In the data rows, 128 means zero.
Some points, each followed by its number:
[147 124 152 144 135  99  75 147 141 113 108 128 140 118 151 118 109 147
 109 138 142 143 132 114 123 120 139 159 198 127 123 127] 0
[171 147 133 124 143 106 172 153 117 115 129 112  94 106 147  86 175  86
 157 132 166 161 130 129 112 124 172 169 139 132 120 120] 1
[147 122 166 141 111 104  70 160 139 126 120 128 118 111 165 108 110 135
 124 127 139 149 123 114 110 108 129 148 185 115 128 100] 2
[127  71 145 162 154 110 122 126 153 110 107  96  84  94 170 108 145  67
 172 136 132 145 113 118 124 131 136 106 116 106 171 157] 3
[126 139 114 111  57 141 125  57  83 171  89 142 126 126  75 102  90 158
  86 157 101  55 129 128 194 139 177 109 109 123  96 179] 4
[113  88 191 107  74 106 142 125 163 195 139  65 120 114 171 148  49 143
  64 135  64  44  69 172 115  99 178  92  94  44 102 121] 5
[119  66 148 162 145  91 122 126 147 117 116 105  84 101 171 107 153  61
 165 145 109 140 119 130 127 133 130 100 114  66 166 156] 6
[ 84  94  99  73 123 204 180 133 116 152 163 187 190 162  68 181 100 189
  94 181 118  97 186  73 158 198 148  78 113 231 120 161] 7
[199 179 141 216 179 203 167 188 110  46  39 172 113 211 202 149 129 148
  20  71 191 185  78 175 138  59 109 123 198  80 205 173] 8
[ 82 149  80  72  61 144 137  49  97 160 151 172 160 108  89 120  86 159
 118 137 130  66 159 123 149 151 119 137  69 138 104 145] 9
[148 130 143 141 128 116  96 150 152 121 112 132 138 103 147  97 119 142
 115 150 157 148 137 119 118 123 134 161 187 127 105 124] 10
[137 112 146 149 120 114  86 134 142 127  99 118 113 115 159  89 107 123
 132 145 145 142 125 122 117 125 137 149 181 102 126 125] 11
[125 199  81  83 148  74  88 134 109  96 170 178 143 122 159 128 201 107
 185 129 110 151 167 144  77 139 109 126  95  79  84  37] 12
[ 99 168  87  79  54 137 116  56  92 163 147 173 164 106  95 127 100 174
 127 149 140  64 161 101 148 145 127 157  94 141 102 127] 13
[ 83 145  66  81  82 144 146  82 108 161 151 168 167 135  73 141  77 166
 127 156 106  79 189 110 134 185 127 110  86 171 113 148] 14
[194 180 136 218 181 201 163 188 115  45  35 175 119 224 202 160 130 149
  20  85 185 186  88 173 140  64 107 128 201  55 207 183] 15
[139 255  26 176 185 186 240 185 103  49 147 228 195 255  85 169 237 126
 136 103 241 244 240  77 199 119 115 157 165  79 116  95] 16
[147 133 154 140 119 130  98 166 152 125 128 131 131  96 152  93 119 140
 119 140 156 152 135 109 112 117 126 155 184 129 108 109] 17
[151  71 165  83 100 117  82  96  68 170 203  68  88  22 142 109 131 124
 181  74  39  98  87 179  17  93  63  59  43 152 108  70] 18
[148 122 175 142 122 128  84 151 133 105 128 128 120 116 158 128 105 139
 127 109 130 142 118  86 131 111 130 139 185 134 156 120] 19
[155 180 120  96 152 101  86 157 104  98 172 163 122 102 164 127 223 113
 175 140 130 162 154 124  59 132 127 144 111 122  84  28] 20
[ 82 158  58  71  87 119 132  73  99 159 167 176 177 126  85 138  98 173
 147 147 116  79 184 109 107 176 119 129  85 147 112 121] 21
[143 122 135 152 173 130 111 151 170 122 137  69  97 130 122 138 141  70
 172 102  76 189  84 170 108  94  56 188 144 111 102  99] 22
New points follow, each followed by the numbers of its two nearest points above by angle, nearest first.
[ 59  63 162  94 138 155 134 111 173 155 165 137 190 140  97 234 120 170
  61 180  67  79 125 139 203 128 182 111 145 149  62 173] 7 5
[183  94 184 116 107 148  23 181 104 129 161  99  64  83 189  45 156 114
 118  82 107 136  81 154  82 120 110  53  82 124 160  64] 18 2
[146 122 175 150 150  60  91 138 127 124  90  91 113 103 149  96 108 126
 165 100 162 138  98 111 108 106 138  67 116 173 167 122] 3 19
[171 112 147 128 140  84 145 161 112 104 152 106  73  86 155 115 191  82
 164 109 141 152 129 136 123 123 153 131 129 151 139 124] 1 3
[170 102 168 124  90 155  21 168 127 137 148 111  77 103 182  62 129 107
 121 104 112 148  94 142  92 121 109  93 125  99 146  59] 2 18
[166 255  81 191 165 133 204 176  68  50 152 160 144 212  88 142 230 121
 150  38 218 205 160 117 148  69 129 153 140 155 120  89] 16 8
[165 255 100 179 175 138 187 183  49  45 180 151 160 197  93 114 232 137
 151  29 202 212 160 112 110  70 121 146 119 158 110  62] 16 20
[151 107 148 162 178  94  81 162 163 126 144  60  89 122 133 130 157  78
 171 108  68 181  92 160  97 106  56 180 133  92 119  94] 22 6
[ 99 152 173 157 202  78 255 146 255 147 201   0  65 101  79 189 124   1
 153  55  73 159   0 255 184  98  12 255 161 106  74  48] 22 1
[139 140 166 162 179  66 188 148 254 139 157  20  71 106  97 154 137  42
 161  77  86 161  39 255 155 102  31 222 151  94 115  80] 22 6
[ 81  91 132  92 122 185 152 118 130 164 133 147 175 160  68 207 112 190
  91 189  85  88 158  51 182 165 189  90 125 196 104 172] 7 14
[201  86 193 103 106 146   5 191  76 126 175  83  55  64 198  19 175 118
 112  63  93 125  70 174  61 118 105  39  62 124 158  48] 18 2
[212 118 169 128 136  82 135 115  45 127 151   0   3  20 181   0 169  32
 170   0  99  98   0 255   4  61  62  42  26 171 163  32] 18 22
[179 132 149 126 146 104 118 161 111 112 152 117  84  94 153  96 189  93
 162 135 158 166 137 124 100 123 159 153 133 152 111  91] 1 20
[105 193  75  78 176 108  85 139  68  61 182 225 204 155 187 133 211 150
 168 157  66 188 214 130  44 155  51  97  91   4  88  74] 12 20
[153 103 151 168 180  88  88 165 167 125 142  58  83 118 133 130 164  77
 173 109  76 171  94 158 108 111  62 173 131 100 132 103] 22 6
[143 117 111 144 161 107  85 137 157 119  97  95 100 132 130 123 138  78
 172 153  89 180 119 139 101 112 102 200 163  89 110 127] 22 11
[103  79 207 104  84 100 145 128 195 211 179  28 111  82 154 136  42 139
  73 103  63  37  47 207 110  89 160  98 110  58  93  82] 5 18
[139  88 171 158 130 112  99 135 136 121 108 107  90 104 173 103 110 102
 161 115 150 145 109 100 118 117 136  92 129 130 173 131] 3 6
[137 146 156 135 113 144  94 175 158 136 133 136 129 103 157  91 121 142
 113 137 138 153 123 110 105 108 119 155 180 114 101  88] 17 2
[154 113 167 136 119 110  67 153 131 127 109 112 103 109 172  92 116 129
 140 120 155 152 113 127  95 112 129 108 149 125 142  92] 2 11
[146 127 147 154 173 119 162 143 208 122 138  55  83 114 106 145 144  55
 164  90 101 170  59 221 147  99  47 193 151 124 116 104] 22 3
[160 103 128 122 138  64 181 149 121 107 135 107  82  96 160 115 190  70
 165 113 143 148 128 145 126 126 162 130 139 123 147 144] 1 3
[ 83  77 147 105 122 170 127 118 134 167 131 130 172 151  73 210 113 176
  83 190  66  89 144  63 184 147 197  89 129 174  91 172] 7 14
[143  96 154 149 124 144 104 138 141 118 117 109  88 101 171  89 125 100
 159 122 142 149 118 116 121 129 132 123 143 118 155 128] 3 6
[148 107 139 162 178 103  69 165 161 130 138  72 100 132 132 127 148  85
 165 134  70 185 110 138  92 114  66 200 139  82  96  94] 22 2
[ 81  85 132  99 127 192 145 133 133 162 137 149 177 158  78 213 113 187
  89 195  82  94 158  53 164 167 183  89 119 198 105 174] 7 14
[146 106 143 151 130  94  73 126 144 122  83 103 125 105 158  84 113 128
 132 149 165 145 119 141  91 126 153 138 163 115 125 119] 11 10
[190 122 165 116 139  91  76 178 106 102 179 129  71  72 166 121 239 105
 163 130 116 160 147 135  84 130 140 137 128 137 107  57] 20 12
[145 132 154 149 118 170 106 163 141 121 142 122 113 110 155  84 137 120
 136 128 133 152 127  97 118 121 119 158 173 116 123 109] 17 2
[133 114 137 148 131 130 115 123 142 115 103 116 103 112 156  93 122 108
 146 145 135 143 125 120 132 132 138 153 171  96 134 145] 11 3
[ 90  95 118  83 110 197 160 108 114 158 133 168 171 152  66 178  95 177
  89 180 105  87 167  78 183 177 166  75 112 211 113 173] 7 14
[162 167 123 126 148 111 144 145 123 127 121 117 112 115 132  81 155  86
 158 160 169 169 135 114  99 115 166 176 138 135  88  99] 1 20
[128 139 168 158 186  90 215 147 255 137 175  15  75 104  98 153 135  35
 158  68  83 162  28 255 151  98  23 226 151 103  98  66] 22 1
[147  83 145 159 164 141 102 149 143 100 125  96  89 104 164 111 164  77
 172 126 113 158 118 111 121 129 129 138 129 140 159 151] 3 6
[160 106 125 120 139  83 191 150 121 105 128 103  89  92 156 116 180  74
 174 109 161 152 125 135 124 125 166 133 138 160 151 156] 1 3
[135  85 152 156 141 134 121 127 144 107 108 104  91  97 171 104 130  89
 166 126 146 145 114 109 126 130 142 113 131 127 167 152] 3 6
[ 70  67 152 104 132 171 126 124 150 159 149 139 184 145  97 223 121 175
  74 190  68  89 141  90 180 142 185  96 124 163  79 175] 7 14
[122 115 138 151 114 109  88 128 133 135  95 123 113 137 156  85 124 112
 129 161 117 133 117 138 124 131 137 142 179  59 129 136] 11 2
[ 71  81 148  87 122 181 152  96 123 162 147 151 179 143  83 200 116 185
  82 180  88  82 141  51 200 143 191  92 117 167  90 173] 7 14
[171 149 124 128 145  93 152 143 115 122 124 109  93 112 144  81 165  74
 164 142 169 162 134 122 119 120 177 164 138 136 110 116] 1 20
[ 28 169 170 153 252  84 255 152 255 165 255   0  45 105  40 255  86   0
 143  45  64 178   0 255 255 103   0 255 179 144  11  11] 22 5
